In the data rows, the value 128 means zero.
Some points, one per row:
[ 55 143  41 193 255 108   0  23  58  28 180 153 125 239 206 121 195 255 177 172 103 241 228 255 147 179]
[144  99 114 107 111  62 137  88 118 120 151 142 131 148  81 134 125  98 116 137 132 150 120 149 130 136]
[119 148 137 139 187 153 114 128 135  88 113 123 120 166 164 116 194 169 145 151 130 116 127 145 164 139]
[128 111 102 174 178 117  96 109 167  86  94 158 157 160 159 106 140 193 154 190 115 186 163 132 221 163]
[105  99 118 202 158 111 131  84  76 102 130 103 136 136 182 146 122 140 124 148 103 212 199 170 120 128]
[125 131 143 158 130 144 117 115 135 155 135 133 108 142 189 159 152 162 153 146 146 174 198 152 111 142]
[160  76 150 160 126 101 161 115 178 107  87 127 183 120 126  96  84 116 121 188 110 127 112  69 196 132]
[ 35 171  71 182 214  80 135  76 140  78 160 148 155 214 239 105 217 189 139 161  98 158 180 175 208 148]
[163 158 182  70   4 122 197 169 138 218 135 116 128  76 124 169  89  33 116 114 157  69  83  36  55  88]
[181 114 172  76   9 136 153 155 112 221 126 112 161  64 117 192  54  38 120 140 119 145 124 108  52  98]
[144 129 108 149 131  90 146 121 125 127 136 116 190 117 172 128 114 137 118 171 106 155 128 115 186 118]
[108  99 129 140 117 130 147 165 153 115  70 178 130 191 156 101 138 114 143 155 121 104 104 115 151 161]
[ 80 176  70 211 250 193   0 108  70 138 127 131 154 219 255 158 223 255 200 182 102 255 255 255 125 170]
[171 100  96 117 208 134 139 149 151 149 128  96 137  42  39  97  21 155 122  82 109  65  94 108  80 119]
[143 116 147 117  73 142 118 165 109 195 119 114 171 119 177 187  90 124 123 150 122 180 183 178  69 113]
[119 122 119 152 161 113 128 138 148 146 103 149 186 153 184 122 108 136 130 169  93 148 141 119 169 125]
[ 76 110  65 231 253 109  45  95 118  55  97 132 112 185 167  97 132 235 149 146  94 220 210 203 161 184]
[173 141 165  29  52 176 160 201 149 163  50 189 103 137  96 123 174 102 134 146 157  67  11  77 148 135]
[132 137 131 118  98 112 169 127 142 142 149 109 121  91  77 125 135  79 106 112 141  73  93  73 136  96]
[133  88 121 156 115  75 208 101 160 116 109 106 167  76 110  84  63  74  91 135 101  83 106  28 173 116]
[ 91 168 117  91 122  98 127  90 127 129 172 140 111 140 164 132 133 149 118 142 129 180 131 173 132 118]
[142 124 104  94  89  99 132 128 123 137 140 188 142 163 154 155 167 149 139 150 123 150  67 141 142 153]
[105 138 114 126 176 101 168 130 169 115 119 145 147  91 113 108 143 139 127  96 141  63  80  53 164 106]
[ 84 127  63 255 230 129  61  32  70  58 166 107 115 209 249 141 185 214 148 157 103 255 255 242 153 156]
[ 81 156 102 144 152 120 139 107 108 121 149 129 149 132 165 128 143 134 122 113 114 139 138 113 131 117]
[ 54 166  49 179 230  70 159  45 119  84 193  98 144 155 185 116 159 143 113  88  95 119 161 158 140 115]
[ 99 103 113 192 154 173  38 129 116 125  46 163 113 215 205 148 148 193 183 201 133 221 212 204 153 170]
[137 148 189  98  47 117 186 114 154 151 130 123 104 126 131 197 141  52 119 134 147  93 103  54 138  94]
[ 21 165  34 205 232  71 126  50  86  60 205 114 122 183 225 112 201 190 111  93  74 154 180 188 159 134]
Then 16 other points, each followed by its number:
[140 114 122 150 140 111 133  75  91  96 170 135  74 140  92 103 157 172 108  83 147 129 133 134 114 128] 0
[168 144 167  34   0 101 225 185 126 210 156 103 152  33  95 168 103   0  71  67 139  39  32  13  76  97] 1
[176 112 147  30  35  87 166 156 133 204 166 126 192  56  70 142  26  80 126 117 148  66  52  72  97 114] 2
[ 44 176  98 161 203 126  88  88 104  97 156 125  92 146 160 114 163 182 141 123 128 161 200 175 107 124] 3
[ 73 141 107 220 206 166  98  74  98  89 152 109  81 154 195 147 144 206 118 120 115 208 222 175 124 123] 4
[193  77 169  82  67 123 183 170 149 153 111 100  94  21   0 139  24  51  96  89 161  22  64  18  87  83] 5
[170 137 132  52  95 150 104 182 113 151 136 114 129 118 102 124 143 109 122 103 149  72  74 148  91 142] 6
[165 111 143 150 129  86 166 118 144  82 152 118 130  91  90  95 107  82 121 126 121  91  98  62 152 110] 7
[192  45 128 124  83  60 212 138 149 145 139  89  99  44   0 115  13  26  87  75 137  27  33   0 105 127] 8
[142 137 212  31  41 146 143 138 150 145  86 131  72 130  55 118 148 108 130 151 173  92  85  90 124 118] 9
[114 124 136 147  86  92 188 120 150 167 101 128 142  85 148 166 101  84  95 107 124 127 126  70 109  92] 10
[104 157  81 138 151 139  55 112 113 140 131 130 166 180 220 121 190 166 150 154 113 201 174 210 152 171] 11
[138 159 101  95 148 168  71 145  95 119 140 106 124 151 146 126 182 170 144 122 136 130 122 215 128 151] 12
[ 46 134  69 170 210 124 125  92  91  70 140 151 116 169 210 112 147 207 128  93 110 173 173 187 137 146] 13
[183  76 169 132  84 147 146 155 154  96  60 118 138 101  70 112  93  75 106 149 120 126  55  44 180 162] 14
[179  52 127 147  76  98 237 170 182 196 108 105 158  19  27 146   0  51  89  82 120  77  78   0 100  97] 15
Which of these numbered points is nearest to each point below, ignoring the direction in which the first points spread most? Its number follows each.
[118 162  94 108  90 120 155 147 129 146 162 103 167 105 167 179 168 100 118  92 116 117 109 127 106 116] > 1
[ 70 180  83 169 245 120  37  52  85  60 188 107  94 197 192 102 178 200 144 162  91 187 240 255 138 141] > 3
[125 148 104  82 111 106 128 172 130 160 134 120 184  97 111 115  70 126 142 120 110 118  75 129 119 133] > 2
[ 88  98 124 154 119 138 167  83 109 113 161 170  30 172 138 144 190 135 106  93 118 100 166 173  82 100] > 0
[ 92 108 112 192 176  69 193  90 138 136 138 170 127 174 185 112 147 147 119 131 108 159 160 108 148 110] > 10
[177 108 190  43  15  94 233 165 179 136 129 121  82  67  29 123 100   0  69  77 153   0  10   0  98  60] > 0
[104 161 165 112 144 177  64  95 117  79 116 178  86 206 138 120 211 185 170 190 147 172 164 213 159 151] > 9
[218 120 147 107 127 175 157 130 132 100 153 101  61  80  43 116 111  94 118 111 143  69  75 102 134 143] > 0
[147  92 121 189 169 158  81 108 134  76  89 144 143 163 123  91 118 141 129 179 107 200 121 139 230 204] > 14
[127  87 164 138 110 171 108 168 174 159  57 164 139 115  81 130 119 149 160 157 141 158 153 121 112 120] > 9
[124 136 152 145 105 134 169 161 164 122  66 124 158 109 140 124 132  97  93 129 112 105 113  34 160 107] > 10
[123 111 101 206 201 174  67 115 131  64  96 138 122 202 150 109 152 191 151 180 114 244 166 181 230 196] > 14
[134  93 126 114 150 138  87 119 130 115  99 168 114 188 139 131 143 169 160 152 137 167 135 202 140 179] > 9
[ 65 185  77 124 214 162  43  95  95  84 175 142 117 210 210 118 246 255 165 167 144 154 198 255 144 153] > 12
[ 94 108 112 142 160 122  62 117 139 124  90 201 131 197 139 130 111 220 177 179 112 203 155 188 130 150] > 9
[110 141  91 143 143 135 110  97  70 137 187 108 124 138 169 156 170 181 121 118 107 201 160 190 108 134] > 1
[166  42 124 149 137  65 192 129 147 120 144 104 104  75   2  83   9  69 113  73 126  71  65  41 117 132] > 8
[106 163  54 130 243 109  26  90  99 132 170 166 189 166 204  88 142 255 176 164 118 187 176 255 124 157] > 2
[ 82 105  83 191 233 136 100 116 135 103 122 144 108 164 160 119 142 223 138 103 107 121 172 182 141 128] > 13
[ 54 151  53 187 243 143  68  89 113  90 137 140 153 148 168  94 131 254 155 120  91 197 186 204 137 125] > 13
[173  17 164 164  46  81 255 103 160 112  94 142  90  80  46 131  32  26 103 100 117 101  81   0 132 113] > 8
[106 132 133 205 150 142  60  54  70  98 166 105  88 181 181 160 138 180 132 169 110 255 255 254  98 130] > 4
[157  96 133 151 170 135 143 138 150 104 124 114 106  91  42 108  80 138 131 114 152  81 117 100 106 133] > 5
[111 129 121 164 194 111 118  90 143  55 145 123 135 148 134  84 138 138 105 131 125 123 128 131 167 124] > 7
[197 132 152  97  69 130 180 152 140 164 111  79 178  60 119 144  77  44  82 123 125 109  68  34 152 108] > 10
[160 121 154 133 105  87 162 108 136 110 156 105 120  91  75  96  71  61  96 115 139  89  91  82 136 116] > 7
[158  47 105 152 119  99 197 151 166 191 119 115 160  21  64 137   6 108 110 102 112 104  88  33 121  95] > 15
[123 103 112 172 229 144  77 118 124  68 133 105  95 133  88 117 136 193 145 119 145  99 149 168 122 149] > 5
[156  76 138 163 166 125 130 109 148  90 120  93  95  74  38 115  83 114 135 118 141  80 127  76 115 116] > 5
[187 149 235 101  33 188 144 176 133 111 101  89 101 120  99 136 149  37  90 134 133 127 103  42 126 140] > 9
[ 72 180 106 145 184 136  57  84 101 117 145 144 143 198 225 127 204 211 159 169 114 208 212 255 134 136] > 11
